128 stands for zero in the data rows.
Here are some rows, each followed by its group. Groups can overlap.
[136 121 110 117 105  88 152 150 137 153 142 117 135 138 131 123 111 131
 145 129 122 118 130 105 143 152 147 129 109 116 142 118 111 118 138 115
 140 129 118 125 122 104 140 117 107 134 127 126 138 129 130 132 118 105
 133 142 126 118 113 103 120 166 149 129] A
[141 131 133 114 134 103 140 137 122 130 112 111 137 133 133 121 122  95
 132 125 136 134 112  98 161 145 123 117 107 101 124 151 134 126 122 122
 149 137 127 120 120 128 150 137 129 133 118 121 136 138 128 124 125 109
 145 138 123 129 120 121 141 145 143 122] B
[137 131 129 141 136 130 147 138 141 124 129 129 138 137 126 140 144 132
 144 116 121 132 125 121 139 144 139 116 117 123 137 113 126 125 113 120
 147 120 110 116 117  95 133 109 135 126 138 125 156 148 144 127 119 108
 128 128 140 129 122 102 115 137 148 134] A
[140 133 134 146 134 124 146 140 138 124 141 129 134 131 123 136 148 136
 142 115 126 131 125 119 137 151 143 116 118 124 130 116 131 126 114 119
 149 123 112 110 117 101 131 116 138 123 136 128 155 147 137 127 118 107
 135 121 133 123 123 105 106 148 143 125] A
[129 142 139 136 129 139 122 126 121 121 116  99 142 147 165 154 154 133
 129 123 133 123 138 146 124 125 120 106 111 122 142 124 116 105 123 106
 139 130 133 126 128 107 144 140 133 134 131 131 116 118 105 138 148 128
 159 154 132 138 144 122 129 132 124 128] A
[129 105 110 103  99 149 111 115 127 113 109 157 109  93 119 105 112 133
 129 139 133 129 118 138 144 123 113 145 133 117 116 161 155 144 138 133
 101 144 161 140 151 160  95 132 124 131 116 117 116 121 108 106 128 151
 113 142 121 111 102 163 145 117 105 127] C
[126 107 112 108 100 155 104 111 124 122 113 163 100  92 113 120 118 135
 134 137 133 124 116 139 139 114 110 147 142 130 105 156 162 159 149 133
  98 147 167 145 159 163  87 130 123 127 115 111 109 118 105  92 116 154
 108 135 118 105  99 166 138 110 110 118] C
[134 148 147 125 122 126 125 129 124 128 130 105 143 129 127 118 120 121
 152 132 131 124 128 122 131 151 129 119 114 111 136 122 118 116 120 104
 157 132 126 110 112 111 137 133 123 136 131 125 133 148 147 137 123 103
 151 142 130 125 130 111 147 170 156 127] D
[135 132 122 114 137 103 144 142 126 119 106 130 137 128 120 119 111 104
 117 121 129 124 124 103 141 125 116 133 121 115 132 136 139 140 129 140
 124 133 131 142 129 144 141 151 133 130 128 120 134 132 115 122 122 116
 135 124 140 131 122 130 145 126 123 121] E
[144 131 135 116 132 108 141 129 130 125 116 113 145 141 121 126 118 101
 132 138 138 131 116 102 154 147 128 115 108 101 130 147 126 124 123 122
 144 135 125 122 119 129 151 145 135 132 131 113 138 140 141 119 122 107
 140 144 120 133 123 115 143 150 141 123] B
[145 136 122 117 125 108 148 137 125 121 112 123 143 145 131 114 114 111
 144 148 144 134 127 112 152 157 128 106 114 109 137 141 131 122 131 123
 141 129 124 122 125 124 137 143 128 120 124 114 135 133 128 111 108 123
 131 141 124 120 120 119 140 148 131 132] E
[116 140 159 143 152 156  82  86  98 130 131 115 135 129 136 134 132 145
 142 133 136 139 152 164  80 111 114 158 146 135  92  94  97  99 119 111
 129 136 118 110 110 127 111 126 125 127 147 155 122 142 130 148 150 140
 131 114 144 150 160 139 133 113 146 156] F
[130 147 135 135 118 138 116 127 119 126 115 103 144 142 160 159 157 127
 131 133 141 126 134 149 129 125 134 103 117 129 139 119 114 113 128 110
 132 134 138 130 127 107 142 140 130 135 135 134 122 129 105 139 148 137
 156 155 145 142 144 126 129 126 122 135] A
[139 127 126 142 132 128 147 138 138 131 136 122 141 137 125 140 145 128
 147 122 119 132 121 127 135 141 135 115 118 124 137 119 127 131 115 116
 145 118 107 115 118  99 136 110 142 132 136 129 155 146 137 128 122 106
 130 127 137 126 123 103 117 147 149 134] A
[136 127 133 147 123 132 156 140 141 133 137 126 133 135 121 138 145 132
 136 119 124 128 128 127 135 145 142 118 115 130 129 112 127 127 122 114
 147 119 107 117 114  99 137 115 130 127 139 122 156 145 137 127 123 108
 127 128 139 128 125 107 101 147 141 135] G
[115 124 120 113 121 107 139 132 121 131 125 141 125 110 115 125 126 120
  98 107 107 117 130 117 114 100  93 138 142 134 126 134 147 150 152 165
  91 135 117 162 150 162 134 135 153 141 141 139 115 116 131 119 121 135
 112  89 134 137 144 149 136 111 108 125] C
[137 143 139 131 137 118 140 129 119 115 114 104 149 145 144 135 131 116
 127 139 143 133 129 121 150 151 139 117 106 109 145 129 113 120 122 119
 149 138 121 108 126 112 151 137 128 111 136 124 128 126 118 152 129 111
 152 151 135 131 120 113 134 148 138 119] D
[137 139 131 123 129 114 134 144 144 144 148 136  93 110 104  87  75 108
 123 127 140 138 118 103 122 122 143 133 163 141 141 154 147 142 137 155
 109 121 147 150 138 147 114 114 122 108 112 116 141 131 135 125 122 131
 106 104  99 106 106 136 130  96  94 103] C
[142 128 122 118 138 104 147 137 132 128 111 120 140 136 126 118 116  95
 124 134 136 133 115  91 145 147 130 107 106 105 131 143 138 130 119 131
 149 142 130 127 124 131 148 154 133 133 124 123 145 133 129 124 120 102
 138 143 130 127 122 118 147 148 139 120] E
[143 133 123 110  98 123 131 123 122 118 103 136 124 116 130 117 109 120
 137 140 143 130 121 123 155 147 126 118 120 108 125 149 137 135 134 130
 122 142 143 127 135 137 115 148 127 115 113 107 122 127 124 106 114 133
 124 136 123 123 111 136 153 132 110 126] E
[119 126 117 108 113 111 132 136 128 135 115 145 134 117 120 116 125 115
  97 119 108 114 131 114 114 106  91 133 145 132 118 126 146 150 148 162
  99 139 122 159 147 160 138 140 139 140 134 136 117 120 125 115 115 130
 114  94 137 140 145 152 135 104 108 116] C
[132 134 102 121 141 101 115 110 120 107 110 121 158 151 136 139 131 136
 155 131 127 118 129 118 130 131 125 127 120 121 120 114 123 126 117 113
 155 144 127 113 131 115 159 125 120 111 121 119 119 121 118 139 136 121
 152 146 131 142 154 122 151 161 152 131] A
[113 117 129 158 159 161 129 126 115 140 149 153 112 127 128 146 175 170
 106 117 117 131 132 128 120 125 127 134 133 144 112  93 127 128 131 112
 129 101  95  97 100 125 114  98 135 146 146 140 146 144 147 133 127 125
  90 123 156 148 134 118  94 109 129 135] F
[145 128 124 111 112 116 139 125 120 117 104 133 130 130 122 117 112 120
 131 141 140 137 124 122 149 142 141 111 116 111 135 148 129 132 132 122
 132 141 127 126 129 133 132 149 129 126 111 106 129 129 125 114 111 127
 134 144 119 128 112 128 142 139 120 131] E
[127 119 104 108 112 128 113  96  88  87 104 141 130 146 141 144 135 117
 143 127 114 125 132 134 148 121 124 116 106 124 107 127 133 133 140 124
 146 156 140 123 157 130 124 137 126 110 112 104  99 107 100 120 140 141
 142 140 117 128 158 154 175 145 158 136] D
[142 139 117 119 131  99 155 131 132 129 122 124 150 135 133 124 119 101
 132 141 140 133 117 118 160 144 135 119 108 104 137 140 129 118 127 124
 148 134 122 125 119 118 134 137 126 122 117 118 140 136 127 111 106 116
 144 135 126 134 110 114 136 151 129 124] B
[145 135 138 138 134 106 143 146 132 129 118 124 140 132 114 124 119  94
 124 149 148 138 121 101 152 146 139 125 110 113 137 155 140 138 121 131
 130 131 139 127 118 128 138 136 123 116 102 118 144 131 139 132 100 123
 129 137 119 118 116 117 132 140 119 124] E
[ 69  75  90 107 118 105 109 109 117 144 209 178 110 151 158 153 149 191
  53  52  73  68 171 164  51  26  92 155 145 183 100 117 144 143 170 227
  39  73 118 174 188 182 154 133 133 131 144 219  60  47  97 107 125 221
  75  93 158 164 212 166 118  91  95 106] B
[117 129 157 157 145 163  77  80  96 133 127 124 129 121 136 142 135 157
 138 128 137 139 149 173  71 107 111 170 161 142  79  84  91  98 126 114
 118 131 109 106 110 136  96 119 128 123 146 163 124 148 131 144 151 149
 124 106 143 156 159 143 100 111 144 153] F
[135 140 133 134 126 137 120 129 125 131 118  98 146 141 150 155 150 123
 131 125 136 130 131 138 131 126 125 108 110 122 141 120 110 110 127 113
 136 127 132 125 130 104 141 147 129 132 132 141 117 117 112 133 146 135
 158 151 133 137 130 127 133 137 126 131] A
[145 130 123 118 138 106 142 141 131 122 121 124 140 136 128 117 112 101
 127 133 141 128 111  99 150 140 130 109 109 110 132 149 142 132 129 126
 145 141 122 122 125 131 140 146 133 130 130 116 137 131 135 128 122 110
 141 141 124 135 119 120 141 150 130 121] E
[148 145 136 136 131 104 145 134 134 121 118 115 136 134 115 116 115  97
 124 140 141 139 122 104 154 152 140 126 107 112 141 143 130 133 120 131
 133 130 137 124 122 127 142 145 124 119 109 114 142 135 139 131 117 119
 134 140 118 116 121 116 135 140 121 119] E
[139 137 132 124 126 115 135 134 121 130 121 108 144 134 129 123 125 108
 136 140 124 129 130 108 148 144 139 114 105 101 125 134 131 139 120 112
 159 138 124 115 112 121 149 128 123 129 131 120 134 149 135 124 117 101
 149 146 135 129 128 112 140 163 150 116] B
[121 134 150 137 129 148  96 100 116 125 122 117 144 139 142 129 143 158
 146 141 132 118 136 169  82 107 121 162 147 138 108 103  89 107 124 111
 121 129 122 102 100 121 121 106 143 120 139 147 123 135 148 147 129 123
 128 116 147 158 157 132 129 105 150 159] G
[123 130 116 122 108 149 107 106 126 106 127 114 143 155 168 163 157 177
 144 126 107 128 126 149  97  85 117 115 132 142 123 110 114 110  95 114
 119 124 129 118 117 117 134 136 140 139 129 154 117 125 119 128 137 127
 136 146 141 165 162 132 129  92 133 162] G
[138 129 113 111 110 115 132 138 134 118 133 116 147 146 153 142 141 149
 136 119 135 125 118 132 140 129 122 117 100 123 119 125 120 109 132 124
 148 126 112 117 121 105 137 151 134 130 129 130 144 128 110 123 112 119
 159 145 137 130 132 113 121 158 154 130] A
[140 128 132 145 125 128 151 141 136 130 132 128 135 135 127 139 144 138
 140 113 116 141 125 113 136 150 148 118 119 124 130 113 130 130 115 118
 145 123 106 118 114  99 131 121 134 126 130 134 158 147 138 133 126 103
 126 124 137 131 125 105 112 146 144 131] A
[138 140 129 134 118 119 146 142 141 132 131 119 143 138 124 145 133 125
 150 122 129 136 122 120 143 154 141 119 108 121 133 122 122 121 121 122
 149 123 103 121 111 102 141 118 130 128 132 123 151 145 143 130 120 104
 140 130 127 126 124 103 119 156 153 120] A
[150 137 131 128 120 118 143 141 138 143 142 129 104 105 112  92  91 112
 115 138 136 126 122 109 136 131 133 133 145 137 142 157 141 139 129 148
 112 119 150 147 131 144 117 124 114 111 102 113 144 143 126 120 117 129
 112 111 104  99 109 127 134 120  95 109] C
[142 144 139 139 141 101 142 138 134 124 109 112 141 140 125 134 119 103
 129 148 142 136 126 123 156 157 135 121 109 108 129 137 131 127 118 123
 143 142 121 116 119 122 159 130 116 119 112 122 136 126 131 137 126 118
 132 135 117 130 124 115 136 146 131 109] B
[137 133 120 112  99 124 136 119 123 117 110 137 125 118 134 111 107 117
 133 144 140 135 124 124 152 138 125 119 124 114 114 147 138 137 133 124
 121 140 140 129 135 139 115 141 129 125 115 112 127 130 120 109 118 134
 130 141 121 118 112 140 155 134 113 126] E
[139 134 138 117 119 123 129 140 150 144 152 134  93 100 103  88  87 116
 112 132 138 129 125 102 135 127 134 134 161 148 142 151 144 139 140 151
 104 116 148 151 135 148 114 117 121 112 112 120 140 132 134 122 125 138
 110 106 101  97 110 133 128  96  85 109] C
[127 120 105 113 120 121 113 106  93  86 103 143 138 155 143 137 142 116
 147 128 120 127 133 122 144 125 129 128 110 119 104 129 126 128 136 117
 151 150 134 126 149 131 131 138 120 105 114 106 100 117 105 126 149 134
 139 143 116 139 157 147 169 154 156 143] D
[133 124 111 110 110 114 137 144 126 124 126 119 150 139 161 154 151 151
 139 108 127 125 133 126 145 131 126 110 107 119 139 133 118 107 126 130
 150 124 109 104 118 109 137 148 134 125 125 126 133 120 121 117 117 129
 157 151 127 131 127 114 124 167 153 122] A
[144 141 141 134 145 107 142 135 134 123 116 120 142 136 128 115 116  97
 128 144 143 127 124 111 157 147 140 121 106 117 141 141 137 129 124 129
 138 132 135 122 127 125 141 134 114 111 109 115 142 126 132 131 114 117
 136 137 120 124 115 114 142 146 118 124] E
[149 143 137 127 124 106 139 140 135 133 122 121 129 123 113 104  99 100
 126 157 146 132 120 100 146 149 136 124 120 117 139 147 133 134 123 134
 128 126 148 130 111 133 140 136 127 113 102 113 142 143 139 123 103 124
 129 135 115 110 112 120 131 136 114 123] E
[126 112 130 138 142 159 133 123 116 141 133 141 119 137 132 156 166 172
 128 121 113 130 122 145 110 132 126 130 124 145 113  98 129 132 119 105
 124 121  99 101  95 121 127 106 138 148 142 146 146 136 137 129 122 121
 102 134 146 154 137 115 103 109 141 141] G
[131 134 133 129 123 137 130 125 122 123 117 105 147 148 159 158 151 129
 135 127 131 126 134 148 126 126 127 110 115 121 137 124 117 112 114 110
 135 141 136 121 127 105 145 146 135 137 131 136 120 123 107 136 148 137
 160 157 137 139 139 124 136 133 119 125] A
[134 137 134 141 141 126 147 129 129 118 114 104 154 143 139 136 130 113
 132 132 141 131 131 132 148 152 131 110 100 114 151 127 117 115 113 118
 150 141 119 111 129 113 144 141 130 120 131 120 128 124 110 153 135 123
 157 149 140 130 123 113 133 148 144 120] D
[139 140 138 138 133 126 136 125 129 116 113 103 145 140 144 143 136 115
 135 134 132 132 129 128 140 152 138 111 105 113 144 131 112 114 128 115
 153 134 127 113 123 110 145 147 120 122 130 121 127 123 113 145 139 119
 154 149 143 130 117 117 140 150 141 116] D
[136 133 140 130 134 111 128 139 121 129 124 108 146 135 128 123 117 102
 138 143 128 131 124 108 145 151 143 113 106  97 127 137 126 131 117 110
 154 144 122 109 112 119 149 134 127 134 123 116 139 144 137 129 124 102
 151 140 136 129 122 106 140 163 152 121] B
[114 131 160 159 150 162  88  75  97 130 131 118 129 123 132 142 130 154
 139 130 137 144 149 181  63 100 114 170 167 142  75  68  88 104 128 115
 113 128 112 102 108 134 106 116 129 132 145 160 119 140 131 143 149 139
 122 107 144 156 159 145 107 117 147 157] F
[122 127 119 113 117 110 136 131 128 137 128 142 129 120 118 113 131 115
  96 122 111 114 133 114 116 100  96 126 141 136 125 133 141 144 146 162
  95 133 121 160 148 159 135 136 147 139 135 134 121 121 120 118 116 129
 118  97 136 131 142 146 143 109 106 114] C
[113 130 164 153 151 163  79  76  95 136 135 117 131 129 134 144 138 151
 145 127 142 135 154 179  73 101 118 170 164 144  83  84  95 106 123 117
 118 136 109 104 107 133  96 115 129 122 142 164 121 146 138 138 146 140
 121  99 145 152 161 143 102 114 149 155] F
[127 107 113 105  94 147 109 112 122 107 114 156 105  99 119 121 117 137
 127 140 130 134 120 147 144 121 111 143 141 121 110 154 154 141 143 131
 100 139 158 144 153 158  99 129 129 129 117 110 119 121 111  98 114 152
 108 139 124 103  96 163 136 110 114 126] C
[132 140 128 142 127 143 121 119 113 121 113 101 147 144 165 156 157 137
 134 129 127 120 139 144 127 126 122 116 114 126 142 126 103 106 130 113
 134 127 135 125 122 104 143 142 129 135 126 125 114 117 108 136 141 132
 158 157 141 143 143 125 129 125 120 133] A
[127 130 115 114 113 131 110 116 135 125 118 115 141 144 148 154 144 162
 150 125 118 130 112 142 104 111 134 115 137 135 122 116 109 118  97 113
 121 134 123 120 113 109 141 137 145 127 128 154 124 136 127 123 118 113
 136 143 145 158 152 124 132 113 149 158] G
[118 114 130 164 160 155 136 125 112 141 144 148 115 128 130 151 176 167
 114 116 121 131 124 134 121 126 130 136 128 142 108 100 119 125 128 110
 129  96  98  97 101 120 113  93 130 146 148 138 144 147 143 132 137 129
  89 127 154 150 133 116  98 109 137 132] F
[127 152 137 139 136 138 102 115 136 115 131 108 138 149 127 115 130 131
 157 123 130 127 129 138 114 134 127 136 132 119 130 109  90 103 124 109
 141 140 124 116 124 108 125 135 118 130 131 140 128 150 139 142 133 109
 143 147 138 121 135 122 150 134 147 141] A
[131 139 127 134 128 138 132 126 126 128 116 100 145 142 154 158 155 124
 136 134 139 117 141 140 126 132 126 107 114 121 144 124 114 108 125 111
 134 125 134 125 128 110 141 143 132 133 140 131 118 123 110 136 141 127
 164 157 129 138 137 123 135 137 126 134] A
[130 142 137 128 124 129 115 115 139 122 132 106 137 137 130 112 125 120
 156 130 127 118 134 138 118 143 133 123 127 114 129 116 110 109 120 109
 152 133 125 117 120 110 137 134 120 141 127 130 131 145 141 136 123 107
 143 153 135 130 137 114 148 164 144 129] A
[120 109 133 135 145 160 133 121 117 142 138 135 123 139 134 158 160 174
 130 123 113 138 127 138 112 137 121 139 125 144 120 100 128 134 112 108
 132 119 102  97  95 121 125 103 135 147 149 148 150 145 129 133 109 129
 106 125 147 152 146 116 113 111 145 146] G
[113 136 168 161 145 161  87  82  94 136 128 121 130 129 140 136 138 152
 142 128 136 139 150 177  62 108 116 163 161 138  74  76  96 102 120 113
 116 133 111  96 107 138  91 118 129 133 142 163 120 140 133 137 152 149
 123 103 143 152 156 149 109 109 148 155] F
[141 137 136 121 128 115 141 134 147 138 148 134 103 111 106  88  73 112
 125 127 143 138 127 103 132 118 135 142 155 144 144 152 155 142 134 154
 104 116 150 146 139 143 115 111 119 110 106 111 144 126 131 124 121 131
 110 102 107 103 102 133 128 104  87 115] C
[152 134 139 131 120 109 140 145 131 136 130 127 125 127 111 111 109 103
 124 151 143 125 118 105 142 146 131 124 128 122 145 152 137 139 124 135
 123 125 149 130 118 136 134 139 125 114 109 114 150 140 138 122 116 128
 121 124 109 102 107 119 135 122 113 119] E
[131 143 133 127 132 148 122 130 128 123 110 101 141 149 160 157 148 137
 134 123 136 121 129 154 121 123 128 112 111 123 139 123 113 114 121 109
 126 129 135 127 128 109 133 148 123 133 134 137 115 120 106 137 146 139
 159 155 139 145 141 128 140 127 118 137] A
[137 125 131 144 132 122 147 138 135 123 139 125 142 129 127 141 147 133
 148 111 123 130 117 117 135 143 143 122 121 123 135 110 131 120 116 115
 153 125 107 118 114  99 142 114 133 128 130 122 153 144 131 127 123 109
 133 123 135 123 126 106 118 148 149 133] A
[133 115 127 151 146 138 141 144 124 141 138 133 127 133 121 145 153 145
 129 121 119 135 124 128 131 140 147 122 118 131 127  99 134 128 113 114
 148 114  95 111 109 106 134 108 135 142 145 125 155 148 147 129 125 112
 117 124 140 143 124 106  98 130 146 133] G
[125 104 113 109  98 153 104 107 121 112 104 158 109  96 113 114 117 132
 137 143 126 120 113 146 144 119 109 149 146 119 110 161 152 152 145 131
  99 142 162 134 151 158 102 130 121 127 123 113 116 119 107  93 116 156
 100 131 114 108  97 165 147 115 100 119] C
[ 16  38 132 160 153 131 145 174 241 227 244 209  25  16  14  24  69 148
  41  92  83 114 140 136  78  65 168 189 236 241 177 168 169 166 153 213
  92  48  93 224 218 185  40  42  94 121 125 125  40  14 202 210 194 186
  57  31   4  12  42 152  52  39  20  66] E
[120 130 111 113 119 113 130 135 125 132 130 146 130 110 120 131 129 110
  93 120 100 115 132 122 113  97  91 131 149 139 122 129 149 160 153 162
  92 130 131 168 143 165 137 138 147 144 139 140 117 119 130 119 120 138
 119  98 133 139 142 150 142 109 113 122] C
[145 136 141 129 129 110 146 137 130 127 121 125 139 128 114 115 113  98
 122 148 137 138 123 104 149 157 144 129 121 116 140 150 136 128 126 130
 133 128 144 125 119 125 143 137 120 124 105 114 147 134 135 125 113 119
 131 133 117 122 117 116 136 139 120 118] E
[135 121 130 142 130 135 146 151 135 139 139 126 136 127 123 137 149 140
 133 125 124 133 122 118 132 144 145 118 114 129 128 101 127 131 112 120
 142 124 109 118 116 104 131 104 131 136 135 130 158 145 144 123 122 104
 125 127 138 132 126 107 113 139 148 127] G
Which 5 groups are nearest to each row below, nearest first, going by the distance to the group's nearest row?
[143 132 111 107 100 123 139 122 123 114 104 139 127 119 130 117 106 122
 132 146 143 136 130 123 150 136 133 119 123 109 121 152 136 136 135 127
 128 143 138 129 136 135 121 147 132 127 108 111 126 135 117 100 117 127
 128 139 118 115 109 136 142 136 116 127] -> E B C D A
[121 132 118 117 120 111 134 132 128 127 123 141 131 115 111 122 120 109
  96 116 115 113 141 115 120 103  93 130 140 132 129 126 147 144 152 159
 100 143 121 158 145 161 140 139 152 139 137 129 120 119 126 119 117 135
 118  99 133 133 132 145 145 111 109 115] -> C E B A D
[135 117 134 143 135 131 151 140 133 127 141 133 134 130 128 142 153 138
 139 117 122 138 128 119 136 141 144 124 121 129 131 112 126 118 110 116
 150 116 108 112 114 100 132 107 133 129 136 121 156 144 142 125 127 111
 122 126 138 136 126 104 114 134 152 135] -> A G D B F
Which 3 other groups have their centres nearest to the centre of group A, nearest first?
D B G
Which 5 groups are nearest to each row below, nearest first, going by the distance to the centre of the group?
[140 151 130 127 111 102 156 142 122 133 132 117 144 135 129 126 121 112
 145 151 127 137 122 121 146 148 137 116 103 109 146 129 122 119 124 123
 156 135 118 118 109 111 146 137 112 125 127 121 146 139 137 121 110 103
 149 140 123 131 117 104 127 160 139 124] -> A B D E G
[135 117 109 105 108 109 142 140 135 123 122 125 146 133 159 150 148 150
 137 104 133 128 134 121 144 129 124 104 106 118 143 129 109 105 131 132
 153 128 108  97 122 112 147 153 142 134 129 123 135 122 118 111 112 129
 160 148 132 128 132 114 119 171 148 129] -> A D B G E
[113 112 133 157 174 168 130 127 114 142 150 150 113 128 125 153 181 173
 107 128 124 123 135 136 112 132 126 138 134 150 104  94 123 121 132 112
 130  96  95  98  95 123 111  92 135 157 142 144 148 149 140 143 137 129
  82 120 156 150 131 117  95 103 134 129] -> G F A B D
[128 145 140 136 136 138 105 112 125 115 127 110 135 139 125 117 131 127
 168 121 118 130 139 137 112 127 127 135 137 120 127 111  94 101 114 115
 143 137 132 116 123 108 120 137 125 134 138 137 127 145 138 134 131 119
 139 141 132 131 143 124 148 125 148 135] -> A D G B F
[141 141 132 122 119 119 141 136 147 134 144 131 103 107 114  93  90 115
 122 133 143 138 121 102 132 124 133 131 150 145 149 144 146 138 137 153
 108 119 151 151 131 152 109 122 117 115 118 125 145 138 134 119 123 129
 109 103 104 100 105 132 130 113  95 109] -> C E B A D
[123 132 135 116 118 162 100 112 113 102 132 113 132 162 175 170 174 159
 128 121 117 130 142 157  99  92 116 108 136 144 123 110 113 115 104 113
 113 116 136 125 141 112 131 142 135 145 132 155 109 118 112 123 151 144
 144 164 152 157 172 141 109  87 107 156] -> G A F D B
Which 3 other groups have their centres nearest to the centre of group D, nearest first?
A B E
Group A spreads out most along one direction. Which 3 other groups' directions of most spread are closest to that one, closest first?
G F D
Which 4 groups are nearest to each row below, nearest first, going by the distance to the centre of the group?
[125 143 125 129 122 158 108 121 112 117 124 102 140 152 165 162 159 144
 131 125 125 121 141 152 111 107 120 111 123 133 126 116 106 120 115 110
 119 124 144 130 129 110 135 149 135 145 128 147 116 117 110 132 146 147
 148 159 155 150 154 135 135 102 115 154] -> A G D B
[139 137 132 121 131 119 136 138 151 144 147 138  95 106 108  96  89 117
 122 131 143 139 123  98 130 119 133 139 158 146 148 148 145 144 134 154
 105 112 148 153 137 148 118 118 116 110 113 115 141 130 127 126 129 130
 106  98  93 103 104 131 128 102 102 108] -> C E B A
[135 145 136 140 130 132 134 126 128 119 114 102 149 135 152 148 143 113
 132 133 133 139 139 137 140 137 141 106 106 112 147 124 112 113 119 116
 146 134 125 112 129 114 146 145 122 124 138 127 125 125 110 151 146 120
 161 149 138 136 125 119 131 148 136 120] -> A D B G
Which 4 groups are nearest to each row below, nearest first, going by the distance to the group's nearest row?
[145 133 128 127 120 123 133 135 143 142 148 130 100 111 111  87  85 111
 115 137 148 132 130 101 132 132 139 131 161 138 152 159 138 150 136 150
 108 120 154 148 129 145 113 133 122 107 113 115 147 133 128 124 124 134
 112 108  96 103 112 130 137 104  98 106] -> C E B A
[133 150 141 139 126 123 115 119 125 126 125 104 143 140 123 124 126 115
 148 128 132 120 124 129 122 145 129 122 126 114 132 111 115 116 116 105
 153 137 133 121 116 105 142 133 124 134 129 123 130 149 146 143 127 111
 145 148 139 126 136 113 143 165 149 125] -> A D B G
[128 107 106 112 101 154 103 109 132 109 107 154 103  89 123 119 115 134
 131 142 132 118 115 150 141 117 102 150 139 122 108 165 159 156 144 132
  99 151 166 146 154 159  99 129 119 125 124 112 111 122 107  90 117 149
 103 131 120 112 100 171 140 110 105 118] -> C E D B
[  0  27 125 152 163 140 154 174 245 238 253 222  15   0   2  15  66 148
  16  83  89 114 137 142  71  52 170 202 254 255 175 177 185 174 164 224
  82  45  96 238 234 206  28  36 101 118 134 126  27   1 198 223 198 191
  45  13   0   7  40 156  38  27  17  61] -> E C B F
[147 145 134 129 137 109 145 146 129 126 123 123 136 131 114 112 115  98
 116 153 146 139 123 105 153 155 132 120 114 119 132 155 131 132 123 132
 130 129 136 128 117 126 142 141 128 116 102 119 144 136 137 129 111 124
 131 136 118 117 110 115 134 129 124 123] -> E B D C
[141 147 137 130 127 104 148 145 125 127 126 112 146 135 125 126 122 109
 142 140 127 131 126 125 152 149 144 116 108 110 145 125 112 122 123 120
 155 134 115 118 110 110 153 133 120 121 127 116 148 142 136 121 113 108
 141 131 130 127 116 104 118 155 143 128] -> A B E D
[145 143 134 124 115 123 130 143 144 134 144 137  99 118 108  96  79 107
 124 134 144 138 119 105 129 129 135 141 155 145 145 149 138 141 132 149
 107 118 156 148 136 146 116 120 127 115 111 114 147 135 130 125 127 131
 107 105 103  98 113 130 127 109  88 108] -> C E B A
[116 113 109 103 100 141 101  99  93  86 101 156 120 139 144 132 141 136
 137 122 114 126 118 128 141 133 137 119 110 130 101 125 132 150 150 124
 137 158 146 130 164 141 115 131 126 109 107 103  92 109  99 114 144 152
 132 127 118 122 160 171 174 147 143 146] -> D E C A
[144 141 130 117 126 116 136 142 138 144 151 137  97 111 107  98  74 115
 120 134 146 135 119 100 133 124 132 140 155 142 145 157 148 137 136 146
 112 119 154 154 135 145 116 122 122 103 118 116 138 132 133 118 124 129
 111 105 101 107 110 130 130 108  93 117] -> C E B A
Group C spreads out most along one direction. Which 3 other groups' directions of most spread are closest to that one, closest first?
D B A
Which 5 groups are nearest to each row below, nearest first, going by the average distance to the group's rows?
[141 133 121 116 115 109 148 136 121 115 106 127 144 139 126 118 111 107
 144 142 146 137 127 115 155 151 127 111 117 114 136 141 125 127 132 122
 138 137 136 121 128 131 130 135 136 123 109 107 131 131 120 112 111 123
 129 136 119 121 114 123 134 140 120 125] -> E D A B C
Group G spreads out most along one direction. Which 3 other groups' directions of most spread are closest to that one, closest first?
A F D
Which 4 groups are nearest to each row below, nearest first, going by the average distance to the group's rows?
[138 140 137 126 136 127 134 133 133 111 117 103 147 144 145 142 132 117
 129 141 141 129 128 141 137 146 135 111 109 112 145 125 120 120 125 114
 149 139 123 116 124 110 146 146 139 119 134 123 121 128 106 146 135 122
 155 148 138 130 124 114 138 150 146 118] -> D A B G
